[  69   69 -109   69   69] = zupus
[ -16  -44  -13 -115    9] = lipa
[6 4 6 6 6] = deg
again deg:  => [6]
again zupus:  => [69]
find: [  69   69 -109   69   69] => zupus

[  33   33    9   17   56   15  -80  -53  -43   81  -23   55   53   50
  -89  -54 -115  -46    6   14   18   29   97    0  -17  -42   50  -97
   53  -23  -80   50  -80  -89   -1  -75    5  -94   -2  -74 -109  -49
    7   25   -5   82  -23   23   -4  -21   47]  devog
[  34   37    9   14   55   20  -74  -49  -38   78  -27   55   55   46
  -86  -56 -111  -43    9   15   19   27   94   -5  -21  -42   52  -98
   41  -22  -47   48  -19  -86    0  -73    3  -91   -2  -19 -110  -52
   12   30   -8   77  -25   25   -8  -19   42]  kifu
[ -1  72  17   8  65  89 -23 -14  -3  87 -65  50  83 -48 -65 -47 -98 -18
  14  31  -6  -2  48 -63 -78 -72  26 -79 -73 -47  73  58  -3 -44   8 -86
 -52 -69 -23 -50 -83 -76  52  77 -37  27 -47  12 -75  -7 -47]  gipi
find: [  33   33    9   17   56   15  -80  -53  -43   81  -23   55   53   50
  -89  -54 -115  -46    6   14   18   29   97    0  -17  -42   50  -97
   53  -23  -80   50  -80  -89   -1  -75    5  -94   -2  -74 -109  -49
    7   25   -5   82  -23   23   -4  -21   47] => devog
find: [ -1  72  17   8  65  89 -23 -14  -3  87 -65  50  83 -48 -65 -47 -98 -18
  14  31  -6  -2  48 -63 -78 -72  26 -79 -73 -47  73  58  -3 -44   8 -86
 -52 -69 -23 -50 -83 -76  52  77 -37  27 -47  12 -75  -7 -47] => gipi

[-12  12  -9 -21  -3 -50 -17 -51  33 -18   3  38  44  27 -43 -47  -4 -64
   9  75  23  55  49  32  54  24] : Paber
[ 69  -6 -40   4 -63  15  57 -72  11 -80 -33  31 -17 -17   8  21   9 -30
  -2  54  34  34  53  43  26  27] : Fak
[-91 -43  43  -5  40  -9   7   0  33  76  -2   8  22  93  -8 -41  -5 -60
  11   3  -8  69 -30  -9 -15  23] : bikuf
[-71 -59  29  12  14  26  47 -13  17  39 -24   9 -28  92  29 -18  -1 -76
  18  -5  -3  81 -34  -3 -33  33] : Bol
[-84 -13  41   0  32  -3  20  -8  35  92  -9  11   0  95   3 -33  -4 -52
  20   7  -3  76 -27  -6 -17  30] : gupa
[ -14   47   -9  -20   22  -48   -8  -55   39  -14   -1   39   50   35
  -43  -45   -4 -117   10   77   22   60   46   33   50   29] : lova
[-28 -66  19  19 -17  53  85 -30   5  32 -45   9 -29  77  50   9   6 -19
  12  -4   7  76 -21   6 -40  37] : dugo
[ 31  45 -29 -21 -21 -46 -15 -58  22 -43   4  37  23 -12 -38 -32  -1 -75
  -3  80  27  25  65  40  63  19] : mozam
[ 82   3 -40  14 -67  45  66 -50   2 -94 -36  13 -45 -30  33  53  11  30
  -7  24  27   8  34  30   9  16] : pulo
[-67 -48 -23   4  13   5  40 -31  30  60 -23  23 -13 102  10 -26   0 -71
  21  23   6  92 -13   5 -23  40] : kiv
[ 86  31 -46  12 -63  16  38 -58  20 -97  12  23 -22 -40   9  33   9  11
  -9  27  32   7  56  12  27  12] : foser
[-76 -18  35  -2  21   3  33 -24  50  65 -16  19  -6  98   8 -45  -2 -65
   9  17   2  84 -18   0 -12  35] : Lapev
find: [ 86  31 -46  12 -63  16  38 -58  20 -97  12  23 -22 -40   9  33   9  11
  -9  27  32   7  56  12  27  12] => foser
again mozam:  => [-21]
find: [ 69  -6 -40   4 -63  15  57 -72  11 -80 -33  31 -17 -17   8  21   9 -30
  -2  54  34  34  53  43  26  27] => Fak
find: [ 82   3 -40  14 -67  45  66 -50   2 -94 -36  13 -45 -30  33  53  11  30
  -7  24  27   8  34  30   9  16] => pulo
find: [-91 -43  43  -5  40  -9   7   0  33  76  -2   8  22  93  -8 -41  -5 -60
  11   3  -8  69 -30  -9 -15  23] => bikuf
again pulo:  => [30]
find: [ -14   47   -9  -20   22  -48   -8  -55   39  -14   -1   39   50   35
  -43  -45   -4 -117   10   77   22   60   46   33   50   29] => lova

[-60  26  76  24  29  -4  95  43  11  -8  -5  -7  35 -25 -62 -41  35  23
 -49   9 -14 -16 -78  17]  pidi
[-60  26  76  24  29  -4  95  43  11  -8  -5  -7  35 -25 -62   2   4  83
 -53   4  -2  41 -22 -20]  ziluf
[-16  42 -36  13  56   2  -6  25  15 -83 -29 -27 -39  57 -72 -77 -39  13
 -13  57  24 -10 -11  62]  kekor
[ 40   0 -95   1  12  18 -66 -28  -1 -32 -25  21 -82  78  30  -4  20 -40
  53  19  20  -9  56  23]  Purus
[-71  -4  76  54  20 -12 117   2  21  55 -11  54  34 -20 -15   4 -24 -29
 -17 -37 -29 -39 -79 -16]  gibat
[-25  -1 -30  61  29   3  57 -21  29 -30 -40  95 -41  58  14 -30 -17 -91
  40 -22 -19 -68 -30   4]  Biv
[-23  34 -58  39  60   1  17  11  20 -59 -44  19 -64  88 -50 -60  52 -37
  16  23  12 -39 -19  54]  kop
[-60  26  76  24  29  -4  95  43  11  -8  -5  -7  35 -25 -62   2   4  83
 -53   5  30  57  80  -8]  Valov
again Valov:  => [-8]
again ziluf:  => [4]

